In the rows, zero is written as 128.
One turn sends every row of this set to another row. A few are shown first. Where does it send the rows asked after them?
J_230: [143 101 148 122 101 102 120 120 111 126 130 125 151 120 139 138 103 135
 113 111  89 157 165 108 140 123 157 133 136  96 137 149 137 174 129 116
 154 130 118]
J_119: [120 116 149 146 111  82 152 125 141 144 154 149 138 141 115 122 128  79
 168 130 115 121 155 125 124  85 138 142 143 118 142 119  99 171 146 121
 181 131 138]
J_618: [178 133 168 117 175 139 161 131 176 143 111 115 145 124 123 188 104 115
 151 164 115 147 139 132 128 129 119  91 131 139 130 108 111 115 119 141
 121 143 138]
J_736: [129 117 162 131 110  89 157 122 131 144 154 138 125 131 120 106  98  89
 172 145 121 119 143 131 134  79 141 149 137 110 151 112 104 165 139 131
 169 127 134]
J_428: [116 112 133 136 128  98 132 124 140 124 136 124 143 131 142 142  98 148
 119 116  79 168 166  99 134 147 137 140 135  94 128 145 108 155 132 115
 156 147 126]
J_109: [178 134 167 122 183 140 163 125 166 149 112 115 161 112 117 183 124 112
 158 147 123 145 137 122 121 133 128  94 133 135 136 108 128 118 106 143
 122 137 142]
J_169: [206 144 158 117 132 151 155 145 150 149 129 123 154 128 110 183 138 114
 122 152 125 129 137 143 130  95 135  94 114 154 120 125 133 157 118 147
 124 132 124]
J_393: [199 136 161 119 158 136 164 134 152 144 112 112 154 120 103 177 129 115
 137 183 133 137 124 149 137 109 129  90 108 143 133 132 135 162 108 138
 124 124 126]
J_218: [188 143 155 130 179 140 164 141 161 158 127 124 172 113  93 186 154 122
 148 149 138 138 135 126 127 126 134 103 107 135 125 135 135 146 114 140
 126 133 126]
J_348: [120 117 164 126 129  85 153 134 134 156 150 146 129 129 101 109 105 100
 177 155 118 120 145 124 144  94 136 159 123 103 149 134 101 169 146 123
 167 120 122]
J_41: [115 105 142 136 143  94 143 115 139 120 131 114 144 118 143 139  79 147
 135 131  98 172 148 103 137 151 138 136 132  80 136 143 116 153 128 113
 155 148 127]
J_314: [153  96 129 130 140 131 140 148 150 162 131 149 145 108 187 103 127 141
 154 145  96 140 135 119 100  94 148 154 116 124 129 106 128 182 156  94
 164 138 110]
J_100: [146  89 134 129 157 122 147 138 154 156 120 137 145 102 191 104 114 134
 168 163 103 148 124 121 101 105 145 143 121 112 137 100 130 176 149  90
 163 139 116]
J_509: [114 110 151 144 126  74 157 117 146 138 146 140 137 137 120 122 113  76
 177 141 118 127 146 126 124  92 134 138 148 110 149 112  99 165 141 118
 180 131 145]
J_431: [118 113 131 152 135  96 159 114 139 111 147 103 145 119 143 134  84 148
 128 133 119 168 134 114 132 136 143 131 122  82 129 139 119 169 125 115
 160 158 131]
J_938: [119 123 159 126 128  85 155 132 141 152 150 143 121 138 110 103 103 104
 171 157 105 125 148 125 142  96 127 166 127 115 149 129  91 164 138 129
 167 120 131]
J_975: [114 112 153 134 129  71 145 125 142 150 138 152 138 139 105 119 126  85
 174 151 101 127 157 122 136 102 129 150 138 115 150 133  94 172 141 116
 177 116 131]
J_790: [120 118 164 133 120  93 156 127 139 151 159 143 127 131 119 113  97  92
 176 133 121 120 148 121 131  87 138 153 139 105 145 112  97 152 153 130
 169 137 133]
J_105: [141  95 130 132 160 123 142 150 160 166 127 149 148 108 180 108 125 145
 164 153  97 145 134 114 102 110 144 154 113 115 128 113 121 175 158  90
 164 141 107]
J_514: [176 146 144 140 170 137 177 132 183 136 126 112 150 129 116 189 125 115
 140 162 131 147 127 140 120 120 120  86 119 144 118 113 110 138 118 140
 132 153 143]
J_643: [113 121 143 145 129  72 157 128 148 147 148 146 136 142 102 116 130  92
 171 154 115 126 147 129 132  98 128 152 128 113 142 135  91 176 140 117
 180 124 134]
J_64: [184 143 155 111 166 137 154 130 161 149 102 120 151 128 116 174 143 122
 135 158  91 145 150 127 123 132 118 112 129 162 139 117 121 134  88 150
 123 117 145]
J_855: [199 128 167 109 139 140 137 135 152 151 104 132 162 127 115 193 142  99
 131 146 106 134 154 134 127 108 133  85 133 154 128 121 132 144 120 138
 127 124 127]
J_493: [180 153 156 119 172 153 160 144 172 159 128 126 151 125 111 179 136 134
 141 138 108 139 150 118 123 131 122 117 120 146 123 117 117 119 113 154
 119 140 135]
J_506: [181 151 141 138 177 136 179 127 171 139 123 109 159 124 114 179 146 119
 142 156 130 147 127 133 116 124 123  99 118 149 128 114 122 143  95 146
 131 139 150]
J_788: [144 110 135 133 100 103 137 123 110 123 143 120 150 122 131 131 110 144
 106 125 103 153 150 116 141 116 155 138 118  97 132 156 140 196 122 116
 155 130 117]
J_296: [188 141 156 109 147 134 145 136 166 145 101 127 146 142 119 183 140 114
 124 163  85 143 154 136 127 121 115  99 131 167 128 122 111 140 106 143
 127 123 137]
J_419: [148  84 133 127 149 120 134 139 153 159 115 147 151 106 191 111 129 128
 162 148  93 146 138 117  98 104 149 141 130 120 138 103 130 177 152  86
 167 134 114]
J_375: [181 144 161 113 163 145 148 147 176 158 116 133 145 134 111 189 123 127
 137 151  97 141 155 125 131 129 116 107 124 149 118 120 105 119 125 144
 120 140 126]
J_471: [199 136 168 113 165 140 163 127 144 151 113 112 161 112 107 170 137 113
 144 163 131 137 129 137 131 117 137 100 116 142 142 124 146 151  93 146
 120 116 135]
J_187: [138 103 135 142 119  90 144 113 117 115 134 112 159 115 131 135 107 135
 121 140 120 161 137 120 140 125 155 126 119  90 138 158 144 199 118 108
 162 132 121]
J_81: [148  88 128 135 156 117 139 145 151 161 120 149 157 102 175 112 138 132
 163 156 106 144 131 119 102 105 150 143 116 115 134 116 133 189 157  83
 170 134 108]
J_619: [147  99 120 142 148 121 152 142 160 152 132 139 148 109 188 106 131 137
 157 154 106 147 126 123  96  98 147 144 116 122 130 104 124 187 151  90
 171 143 120]
J_239: [141  98 120 133 152 117 142 143 161 156 118 144 143 115 189 104 133 138
 155 161  85 152 134 121  98 109 139 151 121 128 134 106 118 183 145  90
 168 133 120]
J_994: [191 131 164 114 158 140 141 133 155 159 110 134 171 117 109 191 157 107
 140 133 108 137 158 121 122 124 134  98 135 150 132 123 136 134 110 143
 125 122 132]
J_316: [184 135 154 136 175 132 164 140 169 148 119 122 165 121  96 196 137 112
 146 167 142 141 129 137 131 124 129  84 110 132 121 135 125 150 127 130
 133 140 122]
J_859: [130 104 137 127 107  96 128 113 126 116 127 121 143 131 152 135 102 137
 112 118  74 166 166 107 132 133 142 135 144 108 136 137 119 166 117 116
 157 132 131]
J_503: [126 105 131 155 131  93 152 116 129 117 147 112 161 112 131 144 101 136
 128 126 132 162 137 112 135 130 154 123 117  77 128 152 135 182 134 105
 163 153 120]
J_252: [154  93 132 126 147 120 141 141 146 157 117 141 145 105 184  98 125 138
 158 168  94 147 125 126 105 100 145 152 115 126 140 111 131 191 142  90
 165 124 113]
J_836: [200 150 152 122 143 152 163 138 151 149 130 121 157 124 114 174 153 120
 124 136 121 132 141 133 119 104 136 106 119 159 128 115 137 149 100 155
 124 129 138]

J_348 -> J_736
J_506 -> J_218
J_252 -> J_314
Where do these go?
J_859 -> J_428
J_855 -> J_296

